Some points, each followed by its number:
[ 1.4 -1.1 -0.5  0.3 -0.7  0.6  0.3  0.4 -1.   0.   0.3  1.3  1.1  0.6
 -0.2 -0.6] 0
[-0.7 -1.4 -0.2 -0.2 -1.2 -0.3 -0.6 -0.2 -0.3 -0.5 -1.7  0.1  0.1 -1.1
  1.9  0.5] 1
[ 0.6 -1.2  0.   0.8  1.1  0.  -0.3  0.6  1.  -0.4 -0.5  0.5  1.2 -0.5
 -1.3 -1.5] 2
[-1.1  0.9  0.4  0.3 -0.4  0.5  0.1  0.3  0.1  0.8  0.7 -0.5  1.7 -0.1
 -0.7  0.4] 3
[-1.7 -1.1  2.4  0.2  0.3  0.4 -0.6 -0.3 -0.8 -0.2  0.5  0.2  0.5 -2.1
  1.5 -0.1] 4
[-0.8  0.1  0.2 -1.8  0.1  0.5  0.3  0.1 -0.4  0.  -0.7 -0.4 -0.5 -1.6
  0.5  1.2] 5
[ 0.   0.5 -1.9 -2.3 -0.1  1.6  0.1  1.1  1.4  0.  -0.6  0.7  0.6  0.5
 -0.4 -1.1] 6
[ 1.4 -1.1 -0.6  0.9 -0.9  0.2 -0.6  0.5  0.5  2.1 -1.1  0.7  1.5  0.2
  0.7 -1.7] 7
[ 0.6 -0.8  0.7  0.2 -1.5 -0.8  0.3 -0.4 -0.5 -1.  -1.8  0.1 -0.1 -1.1
  1.9  1.4] 8
[ 2.  -1.7  0.   2.7 -1.2 -0.2  1.1  1.5 -0.9  0.9  0.4  1.1  0.8  0.5
 -1.  -2.1] 9
[ 0.3 -1.  -0.2 -0.8 -0.2 -1.4  0.6  0.4  0.3  0.  -0.8 -1.1  1.1 -0.8
  1.2  2.1] 10
[ 0.1 -0.8  1.1  0.7 -1.6 -0.5  1.3 -0.2 -1.2  0.1 -0.6  0.   0.4 -1.2
  0.5  0.4] 11
[-1.3  0.6 -0.1 -0.2  0.6 -0.1 -0.8 -0.8  0.2 -1.8 -1.  -0.5 -0.5 -0.6
  0.4  0.6] 12
[ 1.2 -0.1  0.   1.6 -0.1  0.4  0.8  0.8 -0.9  0.6  1.5  0.6  1.2  1.3
 -0.7 -0.7] 13
[ 0.1  0.6  0.1 -0.4  1.3  0.3 -0.4  0.2  1.1  1.2  0.1  0.  -1.1 -1.1
 -1.2 -0.2] 14
[ 0.6  0.2 -1.4  1.2  1.2 -0.3 -1.2  2.8  1.8 -0.2  0.   0.1 -1.4 -0.8
 -2.1  0.3] 15
[ 0.6  0.5 -0.7  0.8  0.4  1.4 -1.1  3.   0.1  0.3 -1.  -0.9  0.2 -0.2
 -1.1 -0.2] 16
[-2.   0.1 -0.1 -0.2 -2.1 -1.   0.4 -2.4 -1.5 -0.9  1.8  0.3 -0.2  1.2
  3.  -0.4] 17
[ 0.4  0.7 -1.   2.1  0.4  0.5 -0.7  0.  -0.4 -0.8  0.3  0.  -1.3  1.7
 -0.9 -1.4] 18
[-2.8  0.9  0.2 -1.3  0.3  1.9 -1.  -1.1 -1.2  0.   1.6  0.6  2.   0.3
 -0.4  0.3] 19
[-0.2  1.1  1.6  2.6 -0.3  1.   1.1  1.6 -1.   1.4  1.  -0.6  0.1 -0.6
 -2.4 -0.4] 20
[ 0.2  0.8 -0.8  2.7  0.5  0.5 -0.6  0.2 -0.6 -0.8  0.2  0.3 -1.3  1.7
 -0.7 -1.4] 21
[-1.   1.1 -1.8 -0.6  0.1  0.6  1.  -0.1  0.   0.7 -0.2  0.  -1.2  0.9
 -1.3 -1. ] 22
[ 0.2  0.6 -0.2 -0.4  1.4  0.1 -0.7  0.4  1.2  1.2  0.2  0.3 -0.9 -0.7
 -1.2 -0.5] 23
[ 1.9 -1.6  0.7  1.3  0.2  0.7 -0.1  0.9 -0.4  2.   0.   0.7  3.6 -0.2
  0.3 -0.3] 24
[-0.7  1.3  0.6 -1.5  0.9 -1.6 -0.2 -1.2  1.1 -1.6 -0.2 -0.5 -2.1 -0.9
 -0.3  1.4] 25
[ 1.1 -1.   0.6 -1.  -0.2  0.2  1.1  1.2 -0.9  2.  -0.4  0.1 -0.1 -0.7
 -1.3  0. ] 26
[-0.1  0.3 -0.5 -0.2  0.6 -0.8 -0.7 -0.6  0.1 -1.2 -0.6 -0.7 -1.1  0.5
  1.   0.7] 27
[ 1.1 -0.1 -0.4  1.  -0.1  0.6 -0.4  0.7  1.1  0.2  0.1  0.7  0.9  1.2
 -0.2 -1.1] 28
[ 0.9 -1.1 -0.2 -0.3  0.2  0.2  0.  -0.7  0.2 -1.6 -0.5  1.7  0.6  0.5
 -1.2 -2.1] 29
[-1.8  1.8 -0.6 -2.3  0.3  1.3 -1.2  1.1  0.4  0.3 -0.6 -0.4 -0.2 -1.2
 -1.6  0.5] 30
[-0.1  1.1 -1.4  0.8  0.6  0.9 -0.9  1.8  0.4  0.6  0.1 -0.2 -0.4  0.8
 -0.9 -0.7] 31
[-2.4  0.6  0.3 -2.1 -0.7  0.2 -0.2 -2.8 -2.3 -3.3 -0.5 -0.2 -2.6  0.2
  2.   1.1] 32
[-1.5  0.4  1.1  0.6  1.2  0.6 -0.5 -0.2 -1.  -0.1  1.9 -1.1  0.9 -1.
 -0.7  0.2] 33
[-0.4  0.9 -0.6 -0.1  0.2 -0.4 -0.6 -1.4  1.2 -1.3  0.8  0.3 -1.2  1.6
  0.5 -0.5] 34
[ 1.1  0.6 -0.6  1.2  1.5  0.8 -0.1  0.9  1.3  0.3 -0.4 -0.3 -0.9  1.
 -1.2 -1.5] 35
[ 0.2 -0.2 -0.1 -0.3  0.1  0.4  0.9  1.4 -0.6  0.2  1.  -0.8  0.9  0.2
 -1.4  0.9] 36
[-0.6 -0.6  2.  -1.  -0.3  0.4  1.3 -0.8 -1.5  1.2  0.8 -0.7  2.2 -1.4
  0.8  1.6] 37
[ 0.2 -1.2 -1.4 -2.4 -0.5 -0.3  0.7 -2.4 -0.3 -0.8 -1.1  0.9  1.4  1.6
  1.9  1.1] 38
[ 1.2 -1.   0.1 -1.5  0.4  0.5  0.5 -1.2 -1.2  0.   0.8  0.8  0.4  1.4
  0.  -0.6] 39
[-0.8  1.2 -0.6  0.6 -2.4 -0.6  1.4 -0.3  0.1  1.5  1.3  0.1  1.5  1.6
  0.2  0.1] 40
[ 1.2  0.4 -1.7  1.3  0.   0.8 -0.3  2.   0.1 -0.3 -0.5  1.6  0.1  1.3
 -1.5 -1.4] 41
[ 1.1 -1.1 -1.5  0.9 -0.1 -0.6 -0.6  1.4 -0.1  0.1  0.2  1.   1.7  0.8
 -0.5 -0.7] 42
[ 0.7 -1.4  0.5  0.   0.8 -0.4 -0.3 -1.6  0.1 -1.9 -2.  -0.1  0.3 -0.4
  0.7  0.5] 43
[-1.1  2.5  2.7  0.6 -0.6  0.  -0.5  0.5 -0.9  0.9  2.5 -2.3  1.7 -1.7
 -0.7  1.9] 44
[ 3.5  0.3 -1.2  1.6  0.7  1.1 -1.   3.3  2.1  1.7 -0.8  1.2  1.1  0.7
 -2.3 -1.7] 45
[-0.6  0.6  0.   0.3  0.7  0.6 -0.2 -0.7 -0.6 -0.6  0.3  0.2 -0.9  0.9
  0.  -0.6] 46
[ 0.   0.7 -0.9  2.8 -0.9  0.5  0.3  1.9  1.2  1.  -0.4  0.9 -0.1  0.9
 -0.3 -1.5] 47
[ 0.2  1.2 -0.2  0.7  0.3  0.8 -0.2  2.2 -0.5  1.   1.3 -0.2 -1.   0.3
 -2.3  0.5] 48
[ 0.1 -2.4  0.  -0.5 -0.8 -1.7  0.6 -1.6 -0.3 -1.  -1.4 -0.2 -0.9 -1.8
  3.4  1.5] 49
[ 1.2 -1.4  1.   1.1 -1.2 -0.6  0.4 -0.7 -1.9 -1.   0.7  0.7  1.5  1.1
  0.2 -0.2] 50
[ 1.8 -1.1  1.   0.3 -0.8 -2.4  0.2 -0.4  0.2 -0.2 -1.3 -0.4 -1.8 -1.1
  2.4  1.7] 51
[ 0.8  0.1  0.9  0.8  0.  -0.8 -0.4  0.5  0.7  1.2 -0.2 -0.4 -0.1 -0.3
 -1.  -1.2] 52
[ 0.6  0.3 -0.4  0.4  1.   0.  -0.9  0.1 -0.1 -1.4  0.9  0.7  1.1  1.3
 -1.4 -0.6] 53
[ 0.6 -0.1 -0.6  1.1  0.3  0.  -0.8 -0.2  0.9  0.6 -0.3  0.3  1.1  0.8
 -0.1 -1.5] 54
[-0.9  0.3 -0.8  0.2 -0.5  0.1 -0.3  0.2 -1.4 -1.5  0.4 -0.1 -1.1  0.3
  0.1  0.8] 55
[-2.4 -0.5  0.  -0.9 -1.3  1.3  0.1 -0.7  0.4  0.2 -1.5  0.4  2.3 -0.9
  1.8 -0.7] 56
[-0.8  0.3 -0.6 -4.4 -1.9  1.8  0.8 -1.8  0.4  2.5  1.2  0.7  3.9  1.
  2.8 -0.6] 57
[-0.5  0.7 -0.3 -0.3  1.3  0.4 -0.5  0.4  0.8  1.   0.6  0.1 -0.7 -0.8
 -1.  -0.3] 58
[-1.5  2.  -0.3 -2.3  0.4  1.3 -1.   0.7  0.8  0.8 -0.6 -0.3  0.1 -1.2
 -1.9  0. ] 59
[-1.1  1.  -0.5 -1.2 -0.1 -0.5 -0.9 -0.7  0.  -0.5  0.7 -0.1 -0.7  0.3
  1.4  1.7] 60
[-0.6  0.8 -0.8 -0.8  1.4  0.5 -1.   2.2  1.1  0.  -1.3 -0.8 -1.6 -1.4
 -2.1 -0.2] 61
[ 0.  -0.5  2.7  1.6  1.2 -0.1 -0.5  0.5  0.6  1.1  1.  -1.9  1.8 -1.9
 -0.6  0.3] 62
[-3.1  0.7  0.3 -0.8 -1.   0.  -0.4 -1.3 -0.7 -1.8 -0.7 -0.4 -0.1 -0.4
  0.5  0.6] 63
[ 2.1 -2.3  0.3  2.3 -1.3 -1.5  1.7  0.5 -1.2 -0.3 -0.1  0.3  1.6  0.1
  0.9  0.2] 64
[ 1.4 -0.8 -0.9  0.2 -0.3  0.5  0.   1.5  0.3  1.2  0.6  1.5  1.5  0.5
 -0.5 -0.4] 65
[-0.9 -0.4  1.1 -0.1  0.5 -0.7  0.5 -1.8  1.1 -0.3 -0.7 -0.5  1.6 -0.8
  1.8 -0.1] 66
[-0.3  0.2  2.4  0.6 -0.8  0.   1.3 -0.8 -1.1  1.8  1.3 -0.7  2.6 -0.4
 -0.3  1.1] 67
[-0.5 -0.2  0.6 -1.2  0.6  0.  -0.3 -0.9  0.3 -1.   0.2 -1.3  1.2  0.1
 -0.8  0.4] 68
[ 0.6 -0.1 -1.9 -0.7  0.3  1.  -0.7  1.2  0.8 -0.2 -0.9  1.   0.6  0.5
 -0.6 -0.8] 69
[-1.1  0.7  1.1  1.4  1.3  0.5 -0.4  0.5  0.1  0.9  1.  -1.9  0.1 -1.7
 -0.5  1.1] 70
[-3.9  0.   0.4  0.9 -0.5  0.7 -0.7 -0.2  0.8 -0.9 -0.8  0.5  0.4 -1.5
 -0.1 -1.1] 71
[ 0.3 -0.8  0.2 -0.2 -0.8  0.   0.7 -1.6 -2.   0.3  1.8  0.7  0.4  1.9
  0.3 -0.7] 72
[ 0.5 -0.4 -0.4  0.7  0.7  0.7 -1.4  1.8  0.2  0.5  1.  -0.8  0.2 -0.3
 -1.2  1.3] 73
[ 0.1  0.5  0.7  1.1  0.   0.7 -0.3 -0.1 -1.  -1.3  0.8  0.3  0.6  0.6
 -1.2 -0.8] 74
[-0.7 -0.7 -1.1 -0.9 -0.1 -0.5  0.4  0.2  0.1  0.1 -1.3 -0.8 -0.9 -0.5
  0.9  0.4] 75
[-0.7 -0.1  0.5  0.7  0.8 -0.7 -0.2 -0.4  0.  -0.3 -0.3 -1.2 -0.4 -1.1
  0.4  0.1] 76
[ 1.2 -2.7 -0.1 -1.2  0.8 -0.7  2.3 -1.8 -0.4  2.  -1.6 -0.4  1.2 -1.2
  3.6 -1. ] 77
[-0.1 -0.2  1.5 -2.3 -0.1 -0.2  1.3 -0.6 -1.1  0.2  1.2 -1.   0.4 -0.4
 -0.2  2.1] 78
[ 0.1 -1.8  1.8  1.8  0.4  0.9 -0.7 -0.3 -1.3 -0.6 -0.4  0.4  2.1 -0.9
  0.3 -0.7] 79
[ 0.3 -0.7  0.2 -0.4  0.1  0.5  0.5  1.1 -0.7  0.5  1.1 -0.8  0.5 -0.1
 -1.4  0.9] 80
[ 0.3  0.9  0.4  0.6  1.5  0.3 -0.9  1.2  1.2  1.4 -0.3  0.   0.1 -1.7
 -1.5 -0.1] 81
[ 0.4  0.1 -0.9  0.4  0.9  0.4 -0.4  0.1  1.2 -0.5 -0.3  0.5  0.2  0.8
 -0.9 -0.3] 82
[ 1.5 -1.1 -0.4 -1.2  0.7  0.6 -0.3 -1.1  1.2  0.5 -1.1  1.8 -1.2  0.3
 -0.1 -2.7] 83
[-0.8  0.4 -0.9 -0.9  0.2  0.4 -0.8 -0.4  0.7 -0.1  0.4  0.3 -0.3  0.2
  1.1  0.4] 84
[-1.1 -0.8  1.4  0.3 -1.4 -1.4  1.6 -2.2 -1.8 -0.3  0.3 -1.3  0.3  0.3
  1.7  1.6] 85
[ 0.  -0.6 -2.1  0.7 -0.1  0.4 -0.3  1.7 -1.  -0.1  0.7  0.3 -0.4  1.
 -0.3 -1.3] 86
[ 1.4 -1.5  0.2  0.3 -0.6  0.   0.1 -0.5 -0.7 -0.6 -1.4  0.8 -0.1  0.2
  0.  -0.5] 87
[-1.1  0.5 -0.4 -1.2 -1.7  0.2  0.   1.1 -0.6  0.8  0.8  0.   0.6 -0.4
  0.1  1.1] 88
[ 1.1 -0.5 -1.8  0.   0.5 -0.3 -0.2  0.2  0.3 -0.8 -0.9  0.7  0.7  1.1
  0.9 -0.1] 89
[-1.   1.   0.4 -1.1 -1.3 -0.2 -0.1 -1.4 -0.3 -1.   0.  -0.9  0.9  0.3
  1.2  1.9] 90
[ 2.5 -1.2 -1.4  0.6  0.8 -1.6 -0.5  0.4  1.6 -2.  -1.8  0.6 -1.   1.3
  1.3 -0.9] 91
[ 2.1 -0.5 -2.1  0.1 -0.7  0.1 -0.7  1.8  0.  -0.6 -0.2  1.1  0.2  2.6
 -0.5 -0.5] 92
[ 0.6  0.  -0.8 -0.9 -1.1 -1.2  1.1 -0.1 -0.6 -0.3  0.9 -0.4 -1.1  1.6
 -0.2  0.1] 93
[-1.6  0.  -1.  -1.1  0.2  0.5 -0.6 -0.7 -0.1 -0.1  0.7 -0.2  1.3  2.1
  0.2  0. ] 94
[-0.4  0.6  0.7  2.2  0.7 -0.3  0.6 -1.5  0.8  0.7  0.2 -0.3 -1.   0.4
  0.3 -1.5] 95
[-1.9  1.8  0.7  1.3 -0.4  0.6 -0.5  0.  -1.  -0.7  1.  -0.2 -0.3  0.4
 -0.3  0.3] 96
[ 0.3 -0.1  0.5  1.  -0.2 -0.6  1.2  2.2 -0.1  1.  -0.5 -0.3 -2.  -1.7
 -1.7 -1.1] 97
[ 0.2 -0.1  0.6  1.   0.1 -1.  -0.5 -0.3  0.3 -0.5 -0.5 -0.1 -1.  -0.4
  0.5  0.1] 98
[-2.   1.6 -1.1 -0.8 -0.5 -1.1  0.9 -2.1  0.3 -2.1  0.4  0.  -2.7  1.7
  0.2 -0.9] 99
[ 2.1 -1.6  0.8  1.5  0.2  0.4  0.1  0.8 -0.2  2.2  0.1  0.5  3.6 -0.3
  0.3 -0.5] 100
[-1.1 -1.4 -0.2 -0.2 -0.8 -1.2  1.9 -2.2 -1.5 -0.2  0.4 -1.3 -1.6 -0.3
  2.4  1.1] 101
[ 0.1 -0.1 -0.4  0.7  0.5  0.1  0.5  1.7 -0.9  0.1  1.6 -0.2 -0.8  0.9
 -1.5  0.3] 102
[ 1.4  0.1 -1.2  1.1  1.6 -0.9 -0.7  1.   1.  -1.  -1.3  0.2 -2.6 -0.2
 -0.5 -1.2] 103
[ 1.5  0.3 -0.1  2.7  1.  -0.1 -0.7  1.4  0.  -1.5  0.4  0.8 -1.9  0.3
 -1.7 -1. ] 104
[-0.7  0.6 -1.7 -2.1 -0.2  1.3 -0.1  1.   1.2 -0.5 -0.6  1.1  0.7  0.6
  0.  -1.2] 105
[ 0.5 -0.6  0.5  0.8  0.6 -0.3  1.3 -0.6  0.5  1.6  0.4 -0.2  0.3 -0.6
 -1.2 -1.4] 106
[ 2.3  0.9 -1.4 -0.9  0.   0.  -0.7  1.   1.  -0.8 -0.5  1.3  1.4  1.8
 -0.5  0.9] 107
[-1.9  2.   1.8  0.3  0.4  0.6 -0.2  0.7 -0.7 -0.6  1.5 -1.1 -0.6 -1.4
 -1.5  0.4] 108
[ 2.1 -2.  -1.2  1.8  0.6  0.   0.5 -0.2 -0.4 -0.8 -2.1  1.5 -1.8  0.9
 -1.1 -4.2] 109
[ 2.2 -1.3 -1.   0.2 -0.7 -0.8  0.7  1.4  0.2  0.5 -1.2  0.7  1.1  0.3
  0.7  0.5] 110
New points follow, each followed by the numbers of its five nearest points above, smallest number first.
[ 1.2 -0.2  2.1  1.1  0.2 -0.6  1.  -2.1  0.1  2.   1.7 -1.   2.5  0.6
  0.5  0.9] 3 37 62 67 106
[ 2.1  0.8 -1.2 -1.  -0.3  0.  -0.7  0.9  0.6 -0.7 -0.1  1.5  1.3  1.8
  0.1  0.6] 28 69 89 92 107
[ 0.6 -0.1  0.7 -0.4 -1.5 -1.   1.  -0.2 -1.9 -0.2  0.  -0.4 -1.7  0.6
  0.6  1.5] 8 11 55 85 93
[ 1.7 -0.9  1.2  0.2 -0.5 -2.3  0.3 -0.5  0.1 -0.2 -1.3 -0.6 -1.5 -1.4
  2.8  1.5] 8 10 49 51 98
[ 0.4  0.5 -0.7  2.6 -0.8  0.3  0.3  1.8  1.3  1.  -0.2  0.6  0.4  0.6
 -0.6 -1.5] 28 31 41 47 54
[ 1.3 -2.2  0.3  2.  -1.2 -1.4  1.7  0.3 -1.4 -0.5 -0.1  0.4  1.8  0.2
  1.1  0.1] 0 11 50 64 110
[-0.9  1.3 -0.5 -1.5 -0.1 -0.4 -0.8 -0.6  0.1 -0.9  0.7  0.2 -0.7  0.4
  1.2  1.8] 12 27 60 84 90
[ 0.3  0.2  0.5  1.1  0.  -1.  -0.4 -0.4  0.3 -0.3 -0.8 -0.4 -1.4 -0.3
  0.5  0.2] 12 27 52 76 98
[-2.2  1.9 -1.2 -1.2 -0.5 -0.6  0.8 -1.8  0.2 -2.   0.7 -0.1 -2.8  2.1
  0.  -0.8] 22 34 46 93 99
[-1.   0.6  0.4 -0.1 -0.5 -0.3  1.  -0.7 -0.5  1.4  1.5 -0.9  0.   0.7
 -0.7  0.7] 3 36 40 80 88
[ 0.3 -0.7 -0.2 -0.4 -0.9  0.   0.9 -1.7 -2.  -0.1  1.7  1.   0.7  2.2
  0.7 -0.3] 0 39 50 72 93
[ 0.9 -0.5 -1.  -0.5 -0.9  0.7 -1.5  1.4  1.3  0.  -0.8  1.4  1.   0.
 -0.8 -0.4] 28 42 65 69 82
[ 1.1  0.5 -0.4  0.7  1.3  0.8 -0.1  0.8  1.5  0.1 -0.7 -0.3 -0.6  0.9
 -1.  -1. ] 23 28 31 35 82
[ 0.4 -0.6 -0.1 -0.6 -0.9 -0.1  0.8 -1.7 -2.1  0.2  1.7  0.7  0.4  2.
  1.  -0.3] 0 39 50 72 93
[-0.5 -0.2 -0.3  0.   0.5  0.3  1.1  0.1  1.   1.6  1.  -0.2  3.2 -0.4
 -0.2 -0.4] 3 36 54 65 106
[-0.9  2.4  2.5  0.8 -0.8 -0.3 -0.3  0.5 -0.9  0.7  2.3 -2.1  1.5 -1.4
 -0.8  2.3] 33 44 67 70 108
[-0.3 -0.3  0.7 -0.9  0.5  0.  -0.1 -0.9  0.2 -0.9  0.2 -1.3  1.7  0.1
 -1.2  0. ] 3 36 68 76 80
[ 0.2 -1.3 -1.4 -2.5 -0.5  0.1  1.  -2.1 -0.5 -0.7 -1.2  0.7  1.4  1.6
  2.   1. ] 38 39 89 90 94
[ 1.6 -0.7 -1.5 -1.3  0.5  0.5 -1.   1.4  1.5  0.5 -1.1  0.5  1.2  0.
 -1.1 -1.3] 2 6 65 69 82
[ 1.4 -1.  -0.7  0.4 -0.7  0.3  0.5  0.9 -0.9  0.3  0.3  1.3  1.3  0.7
 -0.1 -0.4] 0 13 42 65 110
[ 0.7  0.9  0.2  0.7  1.6  0.5 -0.4  1.4  1.2  1.7 -0.3 -0.3  0.3 -1.8
 -1.   0.1] 14 23 52 58 81
[ 0.7 -0.5 -0.1  1.2  0.7 -0.2 -0.5 -0.6  0.7  0.3 -1.2 -0.3 -0.4  0.6
  0.7  0.1] 27 54 76 82 98
[ 0.3 -0.1 -0.2  1.3  0.9  0.  -0.7 -0.3  0.8  0.8 -0.1 -0.1  1.3  1.
 -0.5 -2. ] 2 28 52 54 82
[-1.2  0.8  0.8 -1.1 -1.2 -0.3 -0.4 -1.6 -0.5 -1.   0.4 -0.8  1.2  0.3
  1.1  1.6] 60 63 68 85 90
[ 1.  -0.5  1.7  0.8 -0.7 -1.1  1.2  0.2 -0.6  1.6  0.5  0.   0.6 -0.8
  1.1  1. ] 10 11 37 67 98
[ 0.7 -0.1 -0.3 -0.8 -1.  -1.1  1.3 -0.2 -0.8  0.   0.8 -0.7 -1.5  1.3
 -0.4  0.4] 46 55 80 93 102
[-0.9  0.8  0.6  2.4  0.6 -0.8  0.4 -0.4  1.1 -0.4  0.6 -1.3  0.   0.1
 -1.  -1.3] 52 76 95 98 106
[ 0.2 -1.4 -1.7 -0.9 -0.7 -0.1 -0.3 -1.   0.5 -1.  -1.3  1.5  0.6  0.6
  1.1 -1.3] 29 38 69 87 89
[-0.5  0.4 -0.4 -0.1  0.3  0.6 -0.6 -1.1 -0.7 -0.4  0.6  0.2  0.   1.
 -0.4 -0.4] 46 53 74 84 94
[ 1.  -0.5 -0.2  1.2  0.7 -0.3 -0.4 -0.2  0.3  0.2 -1.1 -0.5 -0.4  0.6
  0.8  0. ] 27 54 76 89 98
[-0.4 -0.7 -2.1  0.9 -0.2  0.2 -0.6  1.8 -0.9 -0.4  0.7  0.3 -0.5  0.9
 -0.5 -1.2] 31 41 42 86 102
[ 3.7  0.3 -0.7  1.8  0.9  0.6 -0.8  3.5  2.1  1.8 -0.4  1.3  1.3  0.2
 -2.5 -2.1] 28 35 41 45 65
[ 2.7 -0.2 -1.6  1.   1.2  0.4 -0.1  1.   1.  -0.8 -1.   1.7  0.4  2.1
 -2.2 -2.3] 28 35 41 82 92
[-1.1  0.7  0.2  0.3 -0.3  0.3  0.1  0.7  0.   0.7  0.8 -0.6  1.7 -0.2
 -0.6  0.3] 3 33 36 80 88
[-1.1  0.5 -0.4 -1.1 -1.4  0.3  0.   1.2 -0.7  0.6  1.   0.1  0.1 -0.3
  0.   1.1] 3 5 36 80 88
[-1.1  1.4 -0.2 -3.3  1.   0.  -0.5 -0.8  0.4 -1.2  0.4  0.2 -2.6 -0.5
 -1.1 -0.2] 5 25 30 58 59
[ 2.5 -0.4 -2.4  0.1 -0.5  0.6 -0.6  2.   0.  -0.6 -0.5  1.3  0.   2.7
 -0.7 -0.7] 41 42 69 92 107
[-0.1  0.3 -0.4 -1.4  0.3 -0.4  0.1 -1.4  1.2  0.4 -0.5  0.1 -0.8  0.7
  2.1 -0.8] 27 34 60 75 84
[ 1.4 -2.6 -0.4 -1.4  0.3 -0.5  2.6 -2.  -0.2  1.9 -1.9 -0.2  1.2 -1.4
  3.3 -0.7] 10 38 49 66 77
[-3.1  0.6  0.1 -0.6 -0.8 -0.2 -0.3 -1.1 -0.9 -1.8 -0.5 -0.6 -0.1 -0.3
  1.   0.7] 12 55 60 63 90
[ 1.6 -0.6 -1.5 -1.3  0.6  0.6 -1.   1.1  1.3  0.8 -1.3  0.3  1.1  0.
 -1.2 -1.5] 2 6 65 69 82
[ 2.1 -1.7 -1.2  2.   0.8  0.   0.6  0.3 -0.3 -1.4 -2.4  1.8 -1.6  0.6
 -0.9 -3.8] 29 83 87 103 109
[-1.4  0.5  1.5  1.5  1.5  0.3 -0.4  0.5 -0.2  0.7  0.8 -1.5  0.1 -2.1
 -0.1  1. ] 33 62 70 76 108
[-1.   0.4 -0.4 -1.5 -1.8  0.2  0.   0.9 -0.9  0.5  0.8 -0.1  0.  -0.2
  0.5  1.5] 5 55 60 84 88
[-2.8  1.1  0.  -2.3 -0.6  0.6 -0.9 -1.  -0.3 -2.1 -0.6  0.3 -0.4  0.8
  0.   0.6] 12 60 63 84 90
[-0.1  1.2  1.7  2.5 -0.4  1.   1.   1.8 -1.1  1.2  1.2 -0.9  0.6 -0.5
 -2.4 -1. ] 3 13 20 48 102
[ 1.3 -0.3 -0.3  1.5  0.2  0.5  0.8  0.5 -0.8  0.8  1.6  0.6  1.1  1.6
 -1.1 -1. ] 0 13 28 65 102
[ 0.9  0.2 -0.5  0.2  0.8  0.  -0.9  0.  -0.1 -1.6  0.6  0.9  1.   1.4
 -1.1 -0.1] 28 53 74 82 89
[ 2.7 -1.2 -1.6  0.3  0.7 -1.2 -0.7  0.6  1.6 -1.7 -1.6  0.4 -0.9  1.4
  1.  -1. ] 82 89 91 92 103
[-0.5 -1.4 -0.2 -0.5 -1.4 -0.5 -0.7  0.  -0.3 -0.3 -1.6  0.1 -0.1 -1.1
  1.6  0.9] 1 5 8 10 75
[-3.8 -0.1  0.1  0.8 -0.8  1.1 -0.8 -0.5  1.3 -1.  -0.9  0.1  0.5 -1.1
  0.  -0.7] 12 56 63 71 96
[-1.7  1.6  1.2  1.1 -0.2  0.6 -0.6  0.  -1.1 -0.3  1.1 -0.1 -0.2  0.1
 -0.2  0.4] 33 46 74 96 108
[-1.6  2.1  2.   0.2  0.4  1.   0.   0.8 -0.5 -0.5  1.4 -1.4 -0.7 -1.3
 -1.8  0.7] 33 44 70 96 108
[ 0.6 -0.7  1.   0.5  0.5 -0.1  1.  -0.8  0.6  1.6  0.3  0.1  0.4 -0.5
 -1.1 -1.2] 2 14 52 54 106
[ 0.3 -2.5 -0.1 -0.6 -0.7 -1.9  0.6 -1.5 -0.5 -1.  -1.4 -0.3 -0.9 -1.5
  3.2  1.8] 1 8 49 51 101
[-1.9  0.1 -0.4 -0.7 -2.3 -0.8  0.3 -2.4 -1.6 -0.9  1.8  0.6 -0.4  1.4
  3.2 -0.2] 17 72 85 90 101
[-0.9  0.5 -0.5 -1.3 -1.8  0.4  0.1  1.2 -0.7  0.8  0.9 -0.2  0.2 -0.2
  0.3  1.2] 3 5 36 80 88
[ 0.4  0.4 -0.5  0.7  0.6  1.3 -1.1  3.   0.2  0.4 -0.7 -0.7  0.1 -0.3
 -1.3 -0.2] 16 31 48 73 81
[-1.4  0.9  1.2  1.4 -1.3 -0.8  0.5 -0.5 -0.4 -0.2  1.3 -1.1 -1.   1.1
 -0.7 -1. ] 46 74 95 96 98
[-2.6 -0.7  0.  -1.2 -1.2  1.1  0.4 -0.6  0.4  0.4 -1.6  0.2  2.5 -0.8
  2.4 -1. ] 1 56 63 66 71
[ 1.3 -0.4 -1.1  0.7  1.9  0.3 -0.6  1.1  1.  -0.7  0.   1.   0.1  1.
 -1.7 -0.5] 2 35 41 53 82
[-1.1  2.  -0.9  1.1  0.9  0.5 -0.7  1.5  0.4 -0.2  1.4 -0.4 -0.8  0.4
 -0.8 -0.5] 31 48 58 96 102
[-0.4  0.5 -0.5  0.5  0.9 -0.5 -0.4 -0.3  1.2 -0.9  0.   0.1  0.2  0.7
 -0.1 -0.1] 27 34 46 82 84
[ 0.2 -0.1 -0.2  0.6  1.   0.4 -1.4  1.7 -0.1  0.5  1.3 -0.7  0.2 -0.2
 -1.1  1.1] 36 48 73 80 102
[ 1.2  0.1 -0.4  0.   0.5 -0.1  1.   2.3  0.3  0.8 -1.   0.4 -2.4 -1.3
 -1.8  0.6] 14 15 26 61 97
[-0.1 -0.5  2.9  1.6  1.2 -0.2 -0.5  0.5  0.6  1.3  1.3 -2.   1.8 -1.9
 -1.   0.2] 33 62 67 70 81
[-1.9  0.6 -1.  -0.8 -0.2  0.6 -0.5 -1.1  0.   0.   0.8 -0.2  1.8  1.7
  0.4  0. ] 3 19 68 84 94
